(in the rows, 128 means zero)
One turn moves each row of this set onto another row. After a few examples, where does it send each row asked below?
Z_512: [142 141 148 118 109 167 100  86 148 136 143 117 142 125]
Z_413: [141 145 136 118 119 170 131 117 115 146 156  98 145 102]
Z_484: [155 153 151 106 138 161  88 104 153 138 150 137 159 108]
Z_261: [127 137 137  98  99 122 105  88 130 138 146 129 155 105]
Z_959: [123 146 134  95 139 150 118 101 132 104 170 130 183 137]
Z_960: [113 115 114 123 116 160  91 137 119 126 152 141 146 129]
Z_243: [144 158 117 118 134 153 141 103 146 113 129 128 148 139]
Z_470: [133 150 122 121 121 154 121 115 133 144 122 139 127 139]
Z_156: [163 124 150 121 137 141 125 101 129 145 128 137 152  86]
Z_414: [152 148 162 107 124 152 112 126 140  91 128 124 140 115]
Z_564: [139 122 135 113  97 133 114 112  88 109 138 143 162 126]
Z_111: [139 140 116 126 149 132 114 134 136 124 142 105 183 125]
Z_168: [125 117 137 123 130 132 140 131 115 129 133 160 135 111]
Z_956: [158 144 159 107 125 143 113  92 141 114 121 115 138 106]
Z_50: [129 133 136 103 162 153 106 131 120 106 181 146 149 122]
Z_839: [127 148 128 124 133 148  97  75 115 126 180 127 157 114]
Z_711: [149 142 127 117 112 137 113 127 123 137 157 117 191 137]
Z_373: [135 143 139 115 149 161 131 106 138 116 161 162 179 119]
Z_134: [116 128 139 109 138 131 119 118 116 108 188 136 151  92]
Z_639: [129 146 107 108 140 157 113 120 111 137 188 134 157 118]
Z_532: [117 136 128 137 154 143 125 133 139 114 158 129 181 120]
Z_4: [143 118 150 144 143 166 116 126 114 109 131 111 164 103]
Z_587: [159 133 142 118 105 122  98 106 128 151 132 128 147 122]
Z_309: [141 108 158 145 138 131 121 122 126 106 128 126 157 101]
Z_436: [139 123 156 119 120 123 127 126 126 136 131 114 134  89]
Z_875: [114 113 136 128 122 130 114 102 129 125 146 146 118  98]
Z_249: [159 142 137 104 130 169 109  84 114 132 172 122 170 121]
Z_431: [147 125 139 131 159 114 114 125 136 118 145 157 158 111]
Z_732: [150 110 145 111 101 128 106 106 107 120 132 149 134 113]
Z_502: [127 115 133 111 127 138 137 106 108  91 136 141 159 139]
Z_444: [140 138 107  93 123 162 126 128 112 132 174 117 137 107]
Z_618: [145 128 150  84 139 144 124 138 117 103 138 132 127 109]
Z_102: [135 170 127 105 144 162 121  98 152 124 150 120 158 127]
Z_704: [120 125 132 140 168 125 125 119 111 108 154 135 147 117]
Z_418: [124 127 141 119 119 167  92 133 144 107 168 125 152 138]
Z_560: [146 146 129 119 144 108 107 115 108 125 131 110 131 123]
Z_967: [157 111 138 136 152 162 107 112 101 103 165 121 156 126]
Z_520: [121 104 131 130 128 145 109 142 109 121 168 152 148 109]
Z_689: [158 155 121  93 118 141 101  84 112 136 153 131 139 125]
Z_680: [164 148 122 117 124 132 102  99  97 115 158 121 125 124]

Z_502 goes to Z_618
Z_875 goes to Z_156
Z_704 goes to Z_168
Now these:
Z_960 goes to Z_4
Z_309 goes to Z_732

One turn moves each row of this set onto another row. After a few examples, where does it send each row asked below?
Z_403: [115 118 101 151 113 140 107 118 134 139 126 138]
Z_304: [126 108 119 134 122 107 127 123 121  94 179 133]
Z_568: [144 101 136 147 129 100 114 136 123 163 138 126]
Z_429: [139 110 144 125 118 100 128 150 105 120 174 118]
Z_793: [116 134 119 134 160 156 105 130 125 127 140 129]
Z_368: [122 104 143 111 117 115 104 113 105 108 143 147]
Z_744: [121 133 112 156 130 121 116 110 148  99 160 117]
Z_87: [115 126 120 132 161 139 111 139 127 119 145 157]
Z_199: [161 118 150 143 110 129 140 137 121 119 157 110]
Z_529: [107 137 138 128 124 117  92 117 132 104 122 135]
Z_52: [123 126 123 130  96 141 124 140 114 122 116 129]
Z_851: [149 116 142 137  97 132 132 160 117 137 143 125]
Z_266: [147  96 137 132 113 122 118 136 105 144 175 115]
Z_567: [115 140 112 139 162 145 118 140 127 117 144 128]
Z_389: [121 113  96 158 126 130 112 107 140 127 157 128]
Z_478: [135 116 156 134 134  84 103 143 126 141 145 122]
Z_89: [150 125 166 124 106 129 114 148 119 121 151 114]
Z_835: [152 118 136 162 122 114 119 146 145 152 146 112]
Z_462: [144  99 151 120 117 109 125 135  93 135 147 127]
Z_812: [147 108 142 152 137  94 113 131 134 143 166 109]
Z_421: [150 129 158 151 131  97 118 141 143 127 143 109]
Z_927: [120 126 128 132 165 145 103 127 131 115 157 147]
Z_965: [107 134 129 136 135 103 100 114 138  92 155 128]
Z_130: [124  92 109 132 106 135 108 124 115 135 165 143]
Z_146: [140 123 116 149 107 150 131 116 128 112 151 103]
Z_237: [107 117 120 130 120 121  96 116 123 129 117 150]
Z_866: [146 121 158 143 121 112 104 144 134 150 124 121]
Z_973: [125 120 118 139 166 144 119 122 128 119 148 151]
Z_450: [117 138 125 133 165 144 118 126 121 114 132 129]
Z_352: [121 142 142 125 107 133 106 136 127  92 149 107]

Z_52 goes to Z_368
Z_429 goes to Z_199
Now these:
Z_965 goes to Z_744
Z_450 goes to Z_927
Z_835 goes to Z_568

One turn moves each row of this set onto another row. After a few examples, where does it send each row asked below?
Z_422: [112 115 125 163 120 158 138 111  83 146 132 143 138 129 126 119 100 129
 124 108 114 115 130 113]
Z_448: [136 115 117 135 159 121 160 131 109 128 106 139 118 126 112 119 136 113
 117 153 150 104 131 125]
Z_367: [130 121 114 102 139 171 127 143 121 114 116 151 105 135 131 122 127 139
 113 130 132 122 150 109]
Z_929: [134 145 117 128 125 140 102 146 131 137 147  90 148 142 144 117 134 100
 150 134 134 149 135 132]
Z_964: [136 112 130 140 133 137 127 103  91 154 137 150 134 133 145 135 105 129
 111 113 120 113 135  92]
Z_47: [142 143 121 126 123 116  96 144 119 128 135 116 133 143 138 133 124  88
 125 133 137 159 141 121]
Z_763: [113 139 104 144 142 140 139 107 124 130 103 111 129 141  94 100 153 108
 128 147 144 109 125 130]
Z_75: [116 126 115 152 116 170 130 112 124 132 119 104 139 126 128  98 135 136
 136 111 110 102 123  93]
Z_906: [115 123 110 149 160 150 161 122  97 151 132 129 139 141 107 105 130 117
 140 144 150 109 129 150]
Z_438: [136 132 119 129 119 121 128 170 105 125 129 119 132 129 129 128 103 102
 121 130 134 161 138 126]
Z_540: [149 135 112 139 136 140 115 166 115 137 154 114 135 138 139 130 121 102
 142 116 134 162 148 129]
Z_458: [ 95 118 116 113 127 115 125  87 124 130 147 123 121 128 106 129 129  93
 138 110 136 107 136 123]
Z_616: [121 137  84 139 159 151 140  99 124 172 142 115 135 151 106 107 153 111
 131 129 136 132 137 125]
Z_791: [137 157 117 169 130 113 119 164 113 137 138 116 121 150 123 115 144 117
 125 111 130 120 139 103]
Z_148: [138 144 139 162 132 105 109 138 121 148 149 123 133 142 149 129 148 110
 132 139 127 114 131 125]
Z_31: [103 131 113 107 129 185 114 106 122 144 135 137 133 147 129 118 120 139
 124 139 128 132 143 141]
Z_816: [141 122 119 129 129 148 118 105 131 139 125 111 133 129 148 115 139 135
 123 116 116  99 129  71]
Z_351: [105 115 116 100 132 113 151 118 116 125 137 111 125 122 105 123 109 121
 135 112 151  93 132 115]
Z_575: [110 124 113 102 138 182 136 138 102 139 133 146 125 147 129 113 105 146
 121 133 135 125 147 129]
Z_54: [ 99 102 118 127 129 125 153 111 118 124 143 124 123 108 101 132 111 114
 143 109 138 106 135 142]
Z_828: [143 120 117 160 134 169 131 118 114 140 132 113 142 125 131 123 116 157
 134  99 128 102 134 101]
Z_685: [145 134  95 132 165 137 152 121 123 152 119 105 137 138 103 119 132 144
 122 136 162 110 135 122]
Z_160: [144 129  92 125 159 122 138 108 136 146 116 126 114 138 110 121 158 108
 108 137 137 127 138 100]
Z_206: [128 139 104 108 139 180 109 121 122 135 127 135 122 151 120 128 120 153
 116 120 143 130 154 121]
Z_556: [119 136 130 154 119 105 138 137 124 170 146 111 147 128 145 120 128 126
 124 149 113 130 120 134]
Z_687: [134 144 131 163 122 109 117 129 139 155 141 103 144 130 142 128 143 128
 130 143 123 121 124 135]
Z_88: [127 120 135 132 124 141 129 122  99 122 112 128 130 133 140 108 119 127
 119 122 125  85 124  77]
Z_907: [118 137 120 147 114 104 149 157 130 155 130 105 133 123 136 110 133 124
 116 143 107 131 120 114]
Z_635: [128 133 114 132 122 144 135 173 118 135 140  93 147 129 136 111 113 114
 146 133 132 153 133 137]
Z_757: [112 111 103 126 141 134 131 100 132 136 165 123 116 122 109 134 138 102
 149  91 130 117 146 125]
Z_677: [123 148 114 158 127 109 142 172  99 152 143 124 124 149 127 108 129 115
 119 117 119 129 134 102]
Z_691: [142 150 112 117 128 129 114 170 116 128 133  92 140 147 133 115 117 111
 133 125 146 146 139 109]
Z_607: [117 123 102  99 146 121 129 107 130 137 157 109 118 136 113 126 134 110
 142  95 143 103 144  99]
Z_171: [128 126 125 140 117 132 117 147 120 133 142 117 140 125 141 129 119  92
 139 140 122 164 135 150]
Z_208: [117 149 107 159 117 114 149 163 116 159 135 103 135 136 118 108 123 133
 117 122 115 137 128 113]
Z_177: [122 112 104 110 143 111 141 112 117 135 151 130 113 123 102 144 113 115
 126  92 144 116 148 109]
Z_488: [145 113  98 129 175 132 161 124 108 169 145 143 126 137 123 126 135 117
 119 136 142 127 142 120]
Z_809: [112 119 106 142 154 136 148 109 110 148 129 149 117 139 115 108 156  81
 126 145 123 127 133 128]
Z_346: [123 128 113 107 130 175 104 111 142 120 119 140 113 135 131 126 142 132
 118 137 125 128 148 123]
Z_733: [121 107 105 113 147 131 158 130 124 132 155 110 121 116 108 129 118 130
 146  94 147 101 143 116]
Z_456: [ 93 114 115 115 132 135 141 106 130 126 151 104 129 121 112 114 133 108
 159 113 137  94 131 130]
Z_125: [123 122 116 100 146 176 114 122 115 140 144 158 116 149 145 124 129 127
 122 133 128 128 152 122]
Z_298: [110 130 110 110 121 179 126 127 128 119 106 128 122 133 115 114 118 151
 115 137 132 126 140 130]
Z_472: [121 141 124 118 108 120 116 151 121 124 121  96 145 133 135 114 116  99
 130 150 134 148 126 129]
Z_545: [104 113 123 102 129 175 131 128 120 125 123 153 116 131 140 113 129 125
 122 149 117 125 139 130]
Z_912: [138 156 126 174 134 114 108 145 107 153 153 120 134 156 131 127 138 118
 133 117 135 120 138 123]
Z_393: [110 116 129 131 116 138 126  97 102 144 125 141 132 135 144 111 122 108
 113 125 102 112 124  84]
Z_359: [126 116 110 159 125 166 127  94 116 162 145 126 143 126 133 126 119 137
 127 103 105 128 134 108]

Z_575 goes to Z_125
Z_809 goes to Z_448
Now these:
Z_929 goes to Z_635
Z_964 goes to Z_393
Z_456 goes to Z_733
Z_556 goes to Z_677

